[[144 113 120 140 100 149]
 [138 100 104 158 149 112]] -> 140

[[138 126 127 109 105 121 128]
 [116 113 130 148 113 117 132]] -> 105

[[ 98 118 149 132 130 118 146]
 [ 99 107 102 130 132 137 136]] -> 130

[[131 123 140 126 131 122 154]
 [125 115 112 114 106 133 122]] -> 131

[[134 125 135 135 126]
 [136 146 136 126 150]] -> 135

[[147 128 146 108 121 130 149]
 [151 111 150 107 123 132 152]] -> 121

[[124 124 134 128 126 139 131]
 [139 136 114 127 135 101 123]] -> 126

[[143 134 115 126 128 145]
 [118 141 114 130 130 154]] -> 126
---
[[146 140 132 120 127 137 145]
 [153 134 131 115 133 132 141]]
132

[[139 127 105 138 123]
 [122 141 116 145 140]]
145

[[108 129 123 107 100 132]
 [151 125 140 111 141 101]]
141

[[137 139 123 122 124 130 133]
 [140 127 153 118 109 135 128]]
135

[[142 109 139 104 136 116]
 [131 142 142 119 132 109]]
132

[[121 134 139 139 126 141]
 [157 133 120 149 115 121]]
115

[[141 153 107 112 140 156]
 [136 144 112 131 151 156]]
151
---
[[121 120 125 120 120 120]
 [138 145 105 140 144 144]] -> 144

[[133 121 134 132 124 107]
 [131 124 141 124 135 153]
 [127 132 129 120 136 154]] -> 135

[[121 121 135 115 117 118 112]
 [136 122 132 147 133 152 120]
 [108 138 139 131 142 148 131]] -> 152

[[137 147 145 114]
 [152 151 153 112]
 [120 102 111 150]] -> 153

[[154 150 135 124 148 145]
 [154 145 147 130 125 124]] -> 125

[[123 108 114 137]
 [130 105 111 121]] -> 111

[[130 113 121 124 120 100]
 [145 126 119 126 123 110]
 [129 144 137 138 134 152]] -> 123

[[ 98 121 125 129 117 113 126]
 [101 136 124 139 133 114 128]] -> 114

[[130 117 125 142 127 137 130]
 [150 102 122 121 142 142 134]] -> 142
---
Q: [150 126 117 137 119]
A: 117, 150

Q: [115 134 106 130 123 112 141]
A: 130, 141

Q:
[[143 148 153 145 119]
 [117 118 109 118 132]
 [129 137 135 132 121]]
A: 109, 153

Q: [116 127 118 151 113]
A: 118, 151

Q: [135 122 126 106 137]
A: 126, 137

Q: [150 115 138 126 151]
A: 138, 151

Q: [133 158 147 115 122]
A: 147, 158

Q: [105 110 101 149 134 131 130]
A: 149, 149

Q: [123 129 104 138 111]
A: 104, 138
---
[155 139 137 140 137] value 137, 155

[133 143 151 127 136] value 151, 151

[[129 145 151 127 118 137 127]
 [123 107 137 128 124 136 131]
 [134 121 135 127 127 139 127]] value 128, 151

[154 105 139 128 112] value 139, 154

[123 113 133 148 102] value 133, 148

[138 150 105 153 120] value 105, 153

[116 128  99 151 113 135 153] value 151, 153

[145 156 124 123 127] value 124, 156
---
[[123 130 126 140 145 131 142 132 127 133 137 125 130]
 [120 124 135 139 112 129 132 105 131 129 133 132 114]
 [127 126 116 129 140 147 139 137 131 126 123 120 138]
 [133 132 128 115 129 113 109 139 123 128 125 128 128]
 [126 125 117 132 138 148 141 133 132 126 123 121 136]] gives 121

[[128 121 134 115 128 123 128 123 108 120 129 128 128 128 130 123]
 [126 128 128 134 140 127 126 133 122 137 128 130 127 128 134 123]
 [124 128 136 126 133 128 128 134 128 132 133 135 128 119 135 128]
 [123 135 128 118 128 131 128 136 134 131 124 127 127 119 136 128]
 [128 128 126 124 135 132 125 135 132 132 134 137 131 120 132 131]
 [137 123 126 124 128 139 121 120 114 132 114 112 131 133 145 130]
 [140 128 131 124 128 125 131 120 122 124 128 132 121 119 137 125]
 [131 131 130 127 130 125 123 114 106 131 125 125 128 114 137 129]
 [128 125 130 123 118 128 127 121 128 124 124 126 126 115 128 125]
 [126 145 133 126 135 129 128 128 131 133 134 131 132 122 134 128]
 [126 144 133 127 134 128 127 128 132 132 133 135 130 121 135 129]
 [136 130 128 128 123 129 131 114 112 134 128 137 125 125 141 121]] gives 141

[[128 137 124 125 128 118 129 128 132 115 133]
 [138 115 132 119 111 139 116 122 129 136 127]
 [128 122 125 121 121 127 124 129 131 132 116]
 [127 118 127 128 125 127 135 123 134 121 128]
 [137 140 107 143 139  98 129 123 135 143 108]
 [134 121 127 129 123 130 124 138 119 132 128]] gives 132

[[119 124 135 121 140 112 130 113 137 140 111]
 [128 122 134 128 134 128 116 132 124 138 111]
 [133 118 115 128 107 127 137 130 126 132 132]
 [126 133 138 119 138 131 132 126 139 116 133]
 [121 138 117 123 106 120 138 117 140 133 136]
 [122 132 134 117 139 118 119 131 141 118 137]] gives 118

[[114 135 140 126 119 113 113 129 126 134]
 [143 141 127 137 132 132 128 125 131 136]
 [112 137 136 122 132 140 142 136 145 125]
 [143 129 137 127 153 142 122 119 108 119]
 [122 144 122 132 122 105 149 118 105 130]
 [128 128 123 133 157 126 111 133 150 139]] gives 150
---
[[137 142 149 155 145 111 127 131 113 141]
 [138 123 119 144 116 115 120 111 127 132]
 [139 151 140 130 123 127 129 154 120 115]
 [130 140 135 125 139 138 112 144 124 125]
 [129 130 135 151 140 132 138 143 124 132]
 [128 138 123 126 154 118 107 117 141 136]] 113

[[151 134 111 117 138 147 124 121 108 143 121 120 121 124 115]
 [129 142 145 101 124 136 112 122 123 150 136 120 151 123 118]
 [151 128 104 129 136 143 129 125 108 132 121 124 116 127 118]
 [151 134 111 117 138 147 124 122 108 143 121 120 121 124 115]
 [122 142 152 109 126 129 117 122 132 146 136 123 151 124 125]
 [151 128 104 125 138 143 129 125 108 132 121 124 116 127 117]
 [147 119 104 133 130 138 131 132 111 121 121 129 111 129 120]
 [147 139 124 105 136 147 117 119 108 150 129 117 136 121 112]
 [147 139 118 109 136 150 119 119 108 150 126 117 131 122 112]] 124

[[113 120 143 139 118 145 138 149 145 120]
 [110 123 139 139 126 134 134 152 149 139]
 [110 123 139 139 126 134 134 152 149 141]
 [110 121 141 139 123 138 135 152 149 133]
 [111 120 142 140 120 143 137 150 146 123]
 [110 121 141 139 122 140 136 151 148 130]
 [112 120 143 139 118 144 137 149 145 120]
 [110 122 140 139 124 136 135 152 149 136]
 [111 121 142 140 120 141 137 151 147 126]] 145

[[128 106 143 110 151 128 140 150 120 109 115 118 146 130 148 127]
 [140 114 127 144 110 111 109 136 110 115 108 150 151 146 131 115]
 [144 109 143 142 101 113 115 117 115 142 149 133 111 111 130 136]
 [145 145 144 106 112 116 140 104 125 149 109 145 146 116 149 140]
 [109 104 144 141 132 148 131 150 148 138 110 118 113 110 122 149]
 [150 138 109 141 142 124 147 133 110 139 113 105 149 113 103 149]
 [151 105 121 109 123 105 131 152 142 149 121 107 138 144 147 109]
 [151 140 112 140 128 107 139 141 122 109 140 145 105 110 149 140]
 [111 122 107 117 106 152 142 150 110 134 142 145 111 136 142 144]] 148

[[118 125 141 104 140 124 113 138 119 133 139 121]
 [143 135 110 133 121 114 141 108 111 107 109 109]
 [139 137 109 139 121 114 143 110 117 111 109 115]
 [115 126 141  99 143 121 112 139 116 133 139 119]
 [122 117 130 127 121 135 119 130 135 131 130 134]
 [120 125 138 106 138 123 115 135 118 131 138 121]
 [128 134 114 130 125 113 134 116 117 117 115 118]
 [127 118 119 138 112 133 127 120 135 123 119 133]
 [125 123 138 118 132 135 118 136 131 133 135 129]] 139
---
Q:
[[145 139 155 127]
 [143 125 155 138]
 [147 133 145 129]]
A: 133

Q:
[[132 132 132 140 128 124 129]
 [132 130 132  99 118 113 129]
 [130 132 132 155 143 142 139]]
A: 143

Q:
[[111 120 145 127 125 147]
 [130 149 124 123 125 117]
 [125 119 133 142 134 145]]
A: 142

Q:
[[144 141 148 138]
 [148 131 139 114]
 [148 114 107 123]]
A: 114

Q:
[[134 129 126 130]
 [135 100 124 133]
 [123 125 129 128]]
A: 125

Q:
[[150 116 110 120 120]
 [113 140 125 125 143]
 [153 142 126 142 143]]
A: 126

Q:
[[131 135 104 139]
 [130 134 136 144]
 [131 129 124 138]]
A: 129
---
[115 158 144 139 122] out 115, 122

[[105 125 139 109]
 [122 132 126 117]
 [132 104 104 140]] out 105, 140

[143 131 150 130 127] out 143, 127

[[128 128 128 128 128 129 155]
 [128 128 128 129 127 127 127]] out 128, 127

[132 145 128 106] out 132, 106

[140 103 133 157 114] out 140, 114

[119 113 105 125] out 119, 125

[145 131 138 127 126 134 106] out 145, 106
